Rows are one point carried round by a steady rotation, each followed by how many steps it has turned.
The counts run from 0 to 176.
[ 35 -26 -20  -4  10  -9  12  49  54 -26  21 -26 -35 -11  16  -2  27   1
 -40  -9  -1  30 -39 -57  19   4  35 -48 -32  -1 -40 -55  25 -44  27  35
  24 -24  -5 -10 -31 -23  31  67 -27  19]	65
[ -1 -51   2   0 -27   2  16   5  38  13  48 -15  -3 -16  -1 -19   6  -8
 -41 -29 -51  -1  -7 -44 -46  -3  29 -15 -48  12 -65 -24  23 -52  12  48
 -39  32  28  49  -5   9 -10  -2 -32 -54]	139
[-12 -15 -25   6 -23  18 -11  55  61  -8   5 -42   0 -36   7   8  -3  25
 -18 -26  -2  19 -45 -64  44 -10   7 -54 -28   6 -19 -10  21 -45  31  69
 -39  16 -16 -22  12 -17  29  56 -37  24]	74
[-10  -7   8  24 -50  -1  14  38  32  -5 -11 -62  -2 -14   5   0  -7  39
 -27 -34   9  27 -31 -41  37  -5  17 -33   3  32 -42 -40  12 -64  39  22
 -75  11 -23   8  -9   6  60  23   1 -21]	90
[ 19 -59 -22 -23  58  -3   1  26  55  30  34 -30 -37  24  -7  -9   8 -13
 -37 -26 -64  -9  -3 -23 -13  11  61   9 -34  11 -63 -19  26 -34  -5  50
 -10  20  22  40  16   6  23  13 -26 -39]	147
[ -3 -24 -12  17 -20  35  -3  42  53  -1   0 -39 -21 -32  -1   0  -5  18
 -25 -32  -7  15 -53 -82  35  -1  13 -39 -43   7 -40  -7  19 -53  38  51
 -31  13 -21 -12   4 -18  18  51 -31  33]	73
[-15 -50   5  -3 -23 -19  12   5  45  20  33  11  13  -4  15 -22   4   2
 -62  -7 -35   9 -14 -34 -43   3  16 -19 -26  17 -44 -52  11 -42  -2  37
 -45  15  36  24   8   8  11  12 -40 -98]	137
[  3   0 -22  51   4 -29  16  16  44 -34  30   2   7 -34  30   9   6  18
 -66 -40   0  37 -26 -37 -15  -9  29 -22  -5  14 -57 -58  23 -21  33  33
 -10  29  20  12 -23 -25  38  48  -2 -55]	101
[-11   7   0  15 -58 -14  16  51  32 -20   9 -63   4 -29  -3   2   4  34
 -22 -42   6  27 -24 -25  30 -14  16 -42   5  24 -41 -35   8 -48  43  37
 -68  28 -23  22 -13  14  57  23   7 -21]	91
[ -4 -51 -36 -17  15  -2  33  34  50  30  26 -24  -9  13   8   5 -13  12
 -22 -26 -43 -41   8 -19 -16   7  62  18 -20  23 -43 -12  11 -42   2  43
 -42  49  19  30  34  19  68   3   3 -46]	10
[ 56 -30 -29 -30  32 -15  27  36  42  14   4 -43 -28  -1  26 -15  24   2
  -9  -1 -11 -26 -18 -62  16  37  48 -26 -42 -16 -31 -67  21 -39  -5  17
 -16  -4 -12 -37  20 -12  55  27 -28 -27]	49
[  8 -44 -12 -52  20 -44  20  52  61  -2  10 -24 -47   7  21 -14  14  10
 -26  29 -41 -31   5 -23  -1   8  56 -15 -24   3 -44 -35  40 -56 -28  41
  -9   3 -29  -8 -18 -15  39   5 -30 -16]	163
[ 17 -52   0 -66 -13 -41   4  54  52 -12  12 -13 -32  27  -3 -28  19 -10
 -47  11 -26   4 -26 -20 -10  25  16 -47 -23  -1 -44 -63  32 -49 -27  29
 -16 -11 -21  -2 -25  -4  26  43 -30 -11]	166
[ 43 -38   3 -31  15 -34  57  35  25  -4  21 -14 -19   6  23 -16   4  -4
 -51 -47 -21 -39   0 -20 -20  44  23 -19 -26  -1 -59 -60  16 -36 -30  29
 -21  42  24  20  -8  32  38  21 -14 -54]	17
[  5 -51   0 -17 -28 -30   9   6  49   3  25   8  15  -7  19 -25  13   0
 -59 -13 -29  16 -13 -15 -39  11  -3 -33 -24  10 -51 -61  23 -30  -5  44
 -34  11  45  31   0   4  10  14 -44 -82]	136
[ 13 -38   3 -37 -31 -13  20  24  39 -13  19  -3 -22  -4   1 -25  12 -12
 -33  -2 -33 -16 -28 -74 -43  22  29 -47 -60  -3 -58 -43  31 -67 -14  21
 -19   7 -27  -8 -30 -19   5  32 -12 -11]	170
[ 39 -69 -21 -36  42  -5   3  25  55  12  24 -25 -38  15   6 -17   8 -16
 -29 -39 -56  -6   0 -16  -6  21  40  -7 -38   6 -64 -29  42 -32 -10  55
  -4  21  31  35  15  -4  14  23 -29 -24]	148
[ 29 -27   6 -37  23 -11  13  34  24   6  16 -20 -27  -2  -2 -30   1  -6
 -45 -39 -49 -26 -20 -31   2  34   7 -29 -35 -13 -63 -35  28 -43 -38  43
 -42  43   3   5  10  20  -8  24 -44 -67]	153
[-22 -30 -36  38  14   4   4  25  69   2  20 -21  -3 -49  28  28 -14  30
 -32 -40 -18  10  -6 -11   7 -19  37   9  -6  25 -51  -8  28 -21  32  75
 -19  49  25  33  18  -5  50  20 -25 -22]	110
[-12 -48  -2 -24 -36 -43  18  36  53  -5  10 -45  -9 -33  29   9   9  36
 -24 -12 -21   3  15  21  -1   0  20  -4   7  33 -55 -40  35 -30   7  64
 -48  22  21  49   1   9  49 -15 -36 -31]	127
[ -8 -32  14  44 -27  13   8  12  48 -14   5  -8  11 -31  26   3  -5  17
 -61 -62   4  49 -34 -42  -4  -4  -4 -27 -20  29 -62 -38  25 -40  47  43
 -31  23  35  29  -7 -10  27  44 -20 -25]	104
[  0   6 -48  11  15  -9 -12  55  54 -12  21 -66 -16 -31 -25  16   9   8
 -15 -32 -13  13 -35 -44  32   2  47 -26 -20   2 -41 -15  24 -21  23  50
 -27  30 -37  -5   0 -10  55  52  -5  25]	78
[ 11 -29  -5 -15 -23   4  44  60  48   8  12 -40 -31 -13  38 -10  14  34
 -10  22 -10 -17 -12 -68  44 -17  44 -45 -22  14 -11 -31   8 -82  32  36
 -23 -26 -23 -23  -7  -2  36  15 -31 -13]	58
[-12  -4   2  10 -21 -34  22  26  31   0  12 -43   3 -51  19  -1  -7  31
 -41 -34 -24 -15   2  -7  -9   9  13  -1  -4  20 -68 -36  17 -31 -13  54
 -71  59  -5  29   7  22  33 -16 -37 -72]	123
[-17   5 -37  17   6  10 -20  56  48   7  20 -61 -18 -15 -38  17   1  15
 -33 -25 -15  15 -43 -57  44  -6  46 -27 -21  11 -36  -9   2 -31  26  48
 -39  21 -40  -6   7  -1  52  46 -12  15]	77
[  1 -59 -10  -8 -24   1  20  10  53   4  42 -10   0 -27  18 -12   3   1
 -22 -28 -43 -12   6 -36 -35 -10  26 -17 -47   7 -51 -18  27 -52  12  65
 -36  32  32  44   6  -2 -11   2 -37 -50]	140
[ 14 -37  17 -23  25   5  26  28  31  18  -1 -19 -35  -5  22 -32 -14  16
 -35 -13 -50 -46 -10 -53  12  20  22  -4 -42   0 -66 -23  26 -72 -27  45
 -48  24 -12  -1  13   1   0  -2 -45 -51]	155
[-11  -6 -12  39 -18 -19  18  35  51  -7  16 -53 -17 -23  11  15   5  37
 -36 -20  -1  26  -7 -39  16 -20  67  -4   9  36 -51 -36  22 -52  56  27
 -32   8 -26  25 -22 -10  80  12  18 -11]	94
[-21 -39 -24  -1   3 -22  -3   9  49  12  17  29  18   0   0 -10 -17   1
 -67 -23 -28  -4 -29 -34 -52  27  23  -1 -29  21 -62 -40  18 -18 -15  31
 -39  47  20  13   8 -11  54  37  -9 -67]	1
[ -1 -48 -10 -34 -37  15   9  37  36  29  26 -27  -4  -1 -24 -13   8 -16
 -39 -14 -33 -24 -50 -69 -21  33   2 -41 -62   2 -37 -26  -4 -41 -11  44
 -31  22   2 -13  19  28  -2  31 -54 -15]	38
[-40 -14 -12  50 -14  16   3  24  44  14  28 -20  12 -25  -1  19 -16  21
 -67 -45 -17  26 -29 -38  10 -26  25  -1  -9  34 -44  -4  -2 -36  39  48
 -44  41  20  37   9  17  35  26 -16 -50]	107
[-10 -79 -14 -38 -18   8  -3  36  60  38  36 -23 -16  18 -10 -10   4  -2
 -28 -21 -54   4  -7 -19  -3 -11  26 -21 -23  26 -38  -3  17 -50  12  66
 -35  10  44  52  19  18  11  10 -40 -43]	143
[  4 -44 -37 -18  -4  17  19  32  52  46  17 -41 -20 -12  -2  -1   4   2
 -11   6 -40 -48 -30 -74  -7  18  44 -14 -59   4 -28  -9  -1 -49   3  48
 -38  17 -13 -17  33  12  29   7 -44  -3]	41
[  8  -2  -9  15  -6   7  -3  46  35 -13  26 -25 -10 -16 -19  -9   7 -10
 -64 -26  -5  30 -67 -74  15   5  10 -63 -40  -9 -37 -40   5 -39  22  32
 -15   7 -18 -28 -20  -6  12  69 -27  -6]	69
[  6 -28   5  12  12 -17   7  10  42   4 -23 -18   0 -38  46  -2  -9  33
 -51 -38  -6  10 -17  -1   6  37  -8   2 -11  20 -75 -60  35 -20  -8  43
 -51  40  27  15  28  -7  46  17 -44 -58]	119
[ -8 -40   5 -49  -7 -17  14  69  41  19  21 -42 -42  23 -19 -16  -3  12
 -43  17 -53 -32 -10 -24  15   5  38 -13 -17  17 -46 -13  17 -71 -28  42
 -42  10 -38  10  -4  31  23   0 -29 -32]	160
[-22 -40 -31  31  20   7  -9  29  70  18  -1 -29 -10 -22  21  28 -15  35
 -41 -34 -16  19 -10  -6  23  -9  40  17  -5  42 -48  -8  21 -19  32  63
 -22  31  31  38  22  -8  63  22 -23 -18]	111
[-13 -48   8   5 -21  -6  12   7  37  27  39  -6   8   1  -1 -24   4 -10
 -64 -13 -49   2 -17 -48 -48   0  27  -9 -36  16 -59 -36   3 -51  14  39
 -43  19  27  36   1  15  -5  -6 -35 -84]	138
[ 20 -58 -16 -17  12  -7  19  29  45  20  24 -10 -32   4  -6  -5  15 -26
 -69   3 -28 -24 -35 -57 -44  33  38  -7 -62   9 -62 -45   4 -30 -16  25
  23   4  -1   3  -7   8  15  33 -43  -9]	33
[  5 -45  -9 -37 -30 -11  24  26  55 -12  16  11 -14 -14  26 -25   8  -2
 -25   5 -25 -27 -23 -75 -35  10  17 -52 -58  -5 -41 -45  36 -67 -12  37
 -28  10 -17 -22 -20 -28   3  33 -27 -15]	171
[-30  -2 -39  11   3  14 -22  61  59  12  12 -50  -5 -14 -22  13  -9  23
 -37  -5 -12  16 -50 -59  51 -13  35 -29 -15  15 -21  -5   3 -40  28  44
 -42  11 -38 -21  21  -2  59  47 -24  -3]	76
[ 15 -66 -27 -31  17  -2  34  31  49  29  17 -39 -29  19   8   4  -7   4
 -17 -43 -40 -34   7 -17 -16  23  55  16 -23  29 -61 -16  19 -39   0  40
 -32  37  23  45  23  19  70   4   6 -19]	11
